In the data rows, 128 means zero.
Here are some points, one per row:
124 181 114 187 93 110 129 132 101 125 149 80 114 143 78 98 84 143 172 103 228 207 169 149 182 169 214 181 114 101 77 93 60 114 124 120 150 149 127 150 114 158 121 99 91 185 83 110 147 153 105 116 146 130 85 92 174 129 150 108 94
106 216 50 166 84 108 105 193 198 237 249 200 66 122 114 111 92 153 131 78 131 95 92 91 111 118 160 109 48 108 89 61 93 102 107 114 153 152 156 129 104 122 123 81 130 166 100 106 156 152 111 112 141 92 89 105 143 99 166 102 87
133 200 85 186 88 105 106 123 109 135 90 68 106 148 107 154 163 182 148 109 151 85 118 93 96 75 140 123 75 96 32 88 80 87 89 138 161 133 136 124 117 95 128 116 103 142 70 158 127 120 107 125 152 161 59 72 117 77 145 100 86
89 191 114 169 76 118 107 133 111 148 107 90 68 131 87 90 106 114 161 99 141 69 74 93 145 128 163 159 200 255 170 164 136 133 146 125 153 166 137 155 113 140 132 58 127 133 108 129 172 125 91 138 117 147 68 93 152 102 137 113 100
97 192 76 153 83 128 79 149 114 127 97 67 98 113 86 71 116 92 171 82 102 79 97 114 80 103 155 127 95 65 69 74 81 124 87 128 154 119 128 139 83 105 130 101 116 182 98 147 157 121 84 158 124 101 74 225 247 151 146 98 112
130 195 86 178 105 134 110 171 102 123 137 115 140 177 230 207 178 255 209 115 158 106 123 113 119 125 129 136 90 108 57 85 120 122 107 144 122 169 117 172 91 130 162 95 154 167 86 119 159 144 113 155 96 127 74 131 143 130 125 137 99
106 176 84 163 88 106 129 146 86 166 118 121 121 172 191 107 130 163 179 70 130 105 48 93 122 117 174 71 68 76 58 88 71 101 118 115 137 140 118 171 97 106 157 91 97 135 97 117 139 138 110 152 131 119 44 87 127 90 127 102 94
139 196 116 194 48 164 100 134 127 155 111 123 153 189 233 219 177 255 188 105 163 105 85 123 117 119 183 104 83 114 110 64 108 121 111 137 175 164 153 124 131 129 128 117 113 170 98 128 134 124 152 135 139 134 76 142 161 128 155 112 122
118 172 106 200 78 182 169 255 255 255 234 218 112 130 81 71 108 160 161 114 141 95 112 100 113 124 169 132 80 102 65 124 84 110 123 159 127 141 132 144 113 153 131 115 95 159 114 141 134 131 111 151 133 162 63 133 143 146 141 124 107
56 226 99 209 54 142 104 118 95 165 143 88 68 113 111 96 119 129 156 146 255 227 178 168 185 145 204 174 97 136 51 81 85 113 124 130 139 177 137 139 95 116 149 113 140 159 71 139 111 140 132 162 120 128 67 117 148 135 141 124 97
135 192 95 153 63 124 83 184 108 142 106 128 106 156 77 118 113 116 174 159 255 232 141 146 163 159 171 143 87 126 68 65 85 107 135 132 156 141 144 150 85 135 152 94 102 154 97 149 136 160 101 138 105 123 92 127 146 125 124 138 104
140 215 87 195 98 122 93 155 115 253 213 174 174 217 254 184 155 135 151 122 125 119 125 128 99 108 157 107 82 137 96 70 97 114 125 143 151 165 140 156 80 153 140 103 98 162 89 132 168 149 118 142 146 144 73 127 153 153 165 103 105
97 195 85 139 99 145 99 151 122 160 100 73 126 105 79 114 100 122 145 99 168 195 126 166 241 182 236 163 120 172 72 55 113 73 85 136 158 127 133 136 117 135 147 100 128 152 70 112 153 146 92 155 150 133 79 101 112 108 155 136 82
138 182 93 175 106 116 114 132 116 106 116 150 67 125 110 83 138 135 144 136 255 224 163 198 161 140 192 149 70 117 57 126 94 105 102 144 186 122 148 144 98 147 136 85 121 165 108 133 153 128 127 135 141 129 41 148 121 98 132 136 117
102 207 96 181 106 98 75 141 137 128 125 82 113 119 72 93 124 130 139 77 126 107 73 90 126 131 159 106 72 110 51 83 86 95 118 116 170 187 125 141 109 128 122 94 126 151 99 144 145 158 101 129 141 152 46 104 164 250 196 232 255
127 194 124 155 51 140 109 123 83 146 108 104 96 109 85 73 107 127 142 78 120 86 101 93 111 87 130 151 48 76 107 82 85 52 114 117 161 162 107 163 119 119 147 79 112 157 94 146 151 131 85 127 115 127 73 113 143 246 230 231 190
118 190 64 174 101 148 94 124 193 245 199 204 136 167 128 113 116 115 145 88 134 109 91 75 112 118 128 116 125 76 65 76 86 116 97 105 186 169 121 129 128 119 146 112 112 173 67 104 157 170 120 131 106 132 50 125 130 108 140 133 77
108 204 77 190 105 110 97 152 87 105 108 136 121 103 87 86 91 138 133 91 104 112 94 93 125 121 182 134 193 247 167 186 159 119 212 153 135 153 129 130 132 98 147 97 100 172 97 133 105 155 113 132 147 113 55 127 119 126 140 104 90
118 179 109 187 91 118 69 137 104 152 131 89 63 127 90 105 109 119 192 86 131 85 90 113 95 138 173 126 74 96 64 108 89 91 114 117 179 138 142 155 132 130 190 140 130 225 223 183 224 255 250 255 150 200 200 128 106 141 129 109 93
97 189 96 152 109 133 101 156 135 237 194 223 144 198 236 171 135 124 152 90 154 100 110 81 108 139 146 126 93 113 50 109 125 52 122 138 163 149 123 146 154 146 138 105 99 163 96 166 125 137 119 140 124 115 95 104 176 118 171 97 135
127 172 76 192 100 155 80 145 85 162 109 120 100 126 79 94 101 134 152 89 184 175 159 184 255 212 192 182 133 131 126 99 89 99 83 122 166 166 145 139 105 106 129 118 116 143 129 125 147 130 89 126 122 136 86 111 140 115 147 86 120
87 181 90 170 93 132 99 144 75 123 124 84 83 112 83 100 91 113 145 79 130 74 81 106 102 109 148 93 75 89 53 94 89 77 103 108 156 160 119 145 102 136 125 88 76 139 63 128 131 164 128 138 152 180 166 255 185 124 127 95 90
92 196 93 197 100 97 102 150 151 182 136 130 158 211 255 190 171 152 145 88 170 89 87 100 113 129 171 142 75 84 103 104 92 79 124 146 138 157 143 119 123 153 120 111 116 162 105 98 150 179 70 149 133 139 65 124 133 130 137 141 92
88 208 96 162 110 139 120 130 90 157 116 116 107 171 111 165 225 255 200 170 198 117 111 121 117 115 167 103 71 98 73 92 102 122 110 119 155 145 149 146 94 159 114 96 90 169 98 155 129 167 78 155 153 95 76 112 142 123 121 134 109
121 193 86 182 97 126 98 139 95 145 125 99 105 118 76 106 112 128 146 85 131 94 79 99 120 116 141 122 75 108 78 93 103 107 100 92 128 118 212 199 154 255 255 255 181 202 186 166 167 191 139 129 136 128 65 117 159 94 143 130 97
91 192 91 155 122 132 96 141 81 143 123 101 121 125 68 90 98 118 179 76 137 85 93 105 99 119 139 133 48 68 96 82 103 150 168 255 215 255 255 252 174 190 192 128 134 150 73 138 134 132 126 138 134 134 56 112 134 104 134 139 86
129 192 66 180 102 101 122 137 126 158 127 98 117 135 87 123 145 194 223 203 255 192 148 172 126 104 166 91 93 83 85 113 100 91 117 138 160 171 139 132 130 119 148 108 164 130 89 138 153 163 104 149 121 118 87 122 146 145 157 100 110
96 180 110 150 80 113 124 141 160 235 229 203 182 187 253 147 144 154 157 90 146 103 90 119 142 85 127 148 92 106 78 99 98 135 132 108 181 116 165 167 108 101 139 124 132 158 92 124 129 135 95 144 139 144 128 128 115 125 131 122 143
114 129 95 170 76 159 69 128 140 202 185 198 134 142 157 140 66 122 149 90 134 86 86 108 67 99 184 133 58 109 65 73 67 94 117 111 165 168 120 136 89 133 139 91 161 159 97 110 117 139 88 156 138 112 63 83 148 109 115 108 89
138 199 85 190 99 122 109 129 100 149 91 108 101 126 78 91 106 130 122 95 139 97 86 71 111 138 164 120 63 94 63 86 95 117 113 126 142 140 141 147 127 119 125 80 146 144 93 124 143 171 127 249 191 201 204 255 231 110 147 128 94
110 223 88 171 50 138 86 127 153 200 238 184 161 187 155 137 121 123 157 55 139 100 96 103 110 139 153 100 108 70 67 91 125 113 84 139 137 139 142 148 92 130 147 65 134 161 105 165 134 110 95 147 146 143 68 116 121 108 134 128 93
109 173 63 199 93 127 101 150 82 160 97 93 86 158 75 88 89 117 142 108 131 95 76 110 61 119 162 130 97 96 53 98 112 120 78 144 141 136 144 146 98 111 136 101 118 175 109 92 122 134 109 122 131 109 89 112 121 242 207 247 255
86 183 93 178 88 145 100 145 118 169 105 90 114 88 131 100 144 188 170 166 255 218 156 180 100 129 128 119 73 94 105 97 114 125 120 103 154 152 133 182 133 119 134 96 98 173 106 131 124 155 104 147 136 148 65 113 161 109 168 119 103
113 199 80 173 83 140 112 140 91 122 112 112 90 85 90 116 94 114 164 72 143 71 110 89 116 118 137 90 82 90 78 74 80 122 122 119 151 103 146 119 109 153 131 102 121 145 65 115 136 127 115 161 122 132 62 112 125 255 238 200 223
104 188 100 186 76 134 80 143 101 151 101 101 79 128 82 106 98 129 122 85 128 107 90 92 110 117 147 133 94 116 88 162 245 184 255 223 195 187 102 125 105 127 137 101 112 133 102 136 157 144 97 137 121 122 68 107 137 108 156 105 95
115 194 95 190 77 110 102 119 95 136 83 111 117 104 85 75 114 127 180 145 191 162 134 108 103 130 127 110 43 92 69 58 106 111 104 106 115 166 133 120 119 161 79 94 123 167 115 128 137 97 103 124 115 127 78 97 101 116 110 83 80
141 196 70 159 83 143 123 132 109 152 123 74 105 120 81 86 121 104 172 80 144 68 101 95 128 132 170 117 137 197 150 194 207 120 249 152 176 147 141 139 71 132 102 121 143 199 76 120 125 131 109 138 129 135 81 104 154 116 119 126 96
124 219 217 255 132 228 193 255 197 184 185 148 99 115 89 78 83 126 157 100 144 77 70 116 107 137 120 128 80 92 66 83 105 95 101 133 146 141 160 125 101 96 136 110 105 150 86 115 139 171 89 138 143 115 61 104 144 101 142 110 106
72 176 73 194 110 139 101 141 103 139 118 119 110 128 124 137 221 245 242 160 249 146 117 92 94 122 148 136 103 90 88 83 101 63 129 142 162 141 136 134 73 123 178 95 126 159 113 114 144 115 115 114 165 149 98 115 142 124 166 115 99
116 205 168 255 153 215 195 255 214 202 163 146 90 111 71 118 133 99 149 74 131 114 89 95 103 87 169 122 77 90 87 76 93 94 113 107 187 162 113 164 99 143 140 87 144 169 90 145 130 118 108 146 119 137 79 117 120 109 130 116 98
118 188 88 189 52 130 110 150 124 136 98 100 84 113 111 96 112 128 133 98 133 99 103 94 103 120 164 111 102 98 43 92 108 84 170 197 207 253 255 255 158 246 251 182 126 176 115 113 136 141 76 145 130 131 82 115 138 135 144 84 112
94 190 94 174 72 150 99 156 110 135 129 94 161 192 192 173 194 225 174 128 136 128 83 73 101 144 145 140 62 100 61 128 65 103 127 102 172 136 162 143 95 127 118 79 140 144 122 129 124 157 100 135 106 140 73 109 137 109 154 123 92
139 196 108 166 72 165 45 169 82 135 145 77 107 136 106 90 192 206 171 151 253 153 108 108 99 92 153 117 92 91 73 86 99 75 108 139 175 126 117 148 132 131 134 111 121 181 71 98 155 139 92 168 139 130 64 105 125 106 131 95 120
90 206 83 165 75 145 133 153 105 124 104 110 130 122 91 82 104 125 126 85 141 111 106 88 116 86 121 123 96 102 89 67 93 109 101 146 149 169 133 127 77 169 144 146 135 209 231 181 196 255 255 255 189 178 197 117 151 91 155 118 115
There is one direction along which these points spread out most. Take the direction at right angles to it along which they spread out most. Then take the direction at right angles to both along which they spread out most. Go by this last direction. Where along it does each point below lie, from 0 to 99? The average is 50, and the first point in the table lies past the average. One standard deviation of the points above along it is 16.
116 205 168 255 153 215 195 255 214 202 163 146 90 111 71 118 133 99 149 74 131 114 89 95 103 87 169 122 77 90 87 76 93 94 113 107 187 162 113 164 99 143 140 87 144 169 90 145 130 118 108 146 119 137 79 117 120 109 130 116 98 67
124 181 114 187 93 110 129 132 101 125 149 80 114 143 78 98 84 143 172 103 228 207 169 149 182 169 214 181 114 101 77 93 60 114 124 120 150 149 127 150 114 158 121 99 91 185 83 110 147 153 105 116 146 130 85 92 174 129 150 108 94 57
97 192 76 153 83 128 79 149 114 127 97 67 98 113 86 71 116 92 171 82 102 79 97 114 80 103 155 127 95 65 69 74 81 124 87 128 154 119 128 139 83 105 130 101 116 182 98 147 157 121 84 158 124 101 74 225 247 151 146 98 112 45
91 192 91 155 122 132 96 141 81 143 123 101 121 125 68 90 98 118 179 76 137 85 93 105 99 119 139 133 48 68 96 82 103 150 168 255 215 255 255 252 174 190 192 128 134 150 73 138 134 132 126 138 134 134 56 112 134 104 134 139 86 47
97 195 85 139 99 145 99 151 122 160 100 73 126 105 79 114 100 122 145 99 168 195 126 166 241 182 236 163 120 172 72 55 113 73 85 136 158 127 133 136 117 135 147 100 128 152 70 112 153 146 92 155 150 133 79 101 112 108 155 136 82 63
121 193 86 182 97 126 98 139 95 145 125 99 105 118 76 106 112 128 146 85 131 94 79 99 120 116 141 122 75 108 78 93 103 107 100 92 128 118 212 199 154 255 255 255 181 202 186 166 167 191 139 129 136 128 65 117 159 94 143 130 97 25
138 182 93 175 106 116 114 132 116 106 116 150 67 125 110 83 138 135 144 136 255 224 163 198 161 140 192 149 70 117 57 126 94 105 102 144 186 122 148 144 98 147 136 85 121 165 108 133 153 128 127 135 141 129 41 148 121 98 132 136 117 54
127 194 124 155 51 140 109 123 83 146 108 104 96 109 85 73 107 127 142 78 120 86 101 93 111 87 130 151 48 76 107 82 85 52 114 117 161 162 107 163 119 119 147 79 112 157 94 146 151 131 85 127 115 127 73 113 143 246 230 231 190 57
118 188 88 189 52 130 110 150 124 136 98 100 84 113 111 96 112 128 133 98 133 99 103 94 103 120 164 111 102 98 43 92 108 84 170 197 207 253 255 255 158 246 251 182 126 176 115 113 136 141 76 145 130 131 82 115 138 135 144 84 112 42
102 207 96 181 106 98 75 141 137 128 125 82 113 119 72 93 124 130 139 77 126 107 73 90 126 131 159 106 72 110 51 83 86 95 118 116 170 187 125 141 109 128 122 94 126 151 99 144 145 158 101 129 141 152 46 104 164 250 196 232 255 58
97 189 96 152 109 133 101 156 135 237 194 223 144 198 236 171 135 124 152 90 154 100 110 81 108 139 146 126 93 113 50 109 125 52 122 138 163 149 123 146 154 146 138 105 99 163 96 166 125 137 119 140 124 115 95 104 176 118 171 97 135 52
72 176 73 194 110 139 101 141 103 139 118 119 110 128 124 137 221 245 242 160 249 146 117 92 94 122 148 136 103 90 88 83 101 63 129 142 162 141 136 134 73 123 178 95 126 159 113 114 144 115 115 114 165 149 98 115 142 124 166 115 99 37
106 176 84 163 88 106 129 146 86 166 118 121 121 172 191 107 130 163 179 70 130 105 48 93 122 117 174 71 68 76 58 88 71 101 118 115 137 140 118 171 97 106 157 91 97 135 97 117 139 138 110 152 131 119 44 87 127 90 127 102 94 45
138 199 85 190 99 122 109 129 100 149 91 108 101 126 78 91 106 130 122 95 139 97 86 71 111 138 164 120 63 94 63 86 95 117 113 126 142 140 141 147 127 119 125 80 146 144 93 124 143 171 127 249 191 201 204 255 231 110 147 128 94 27
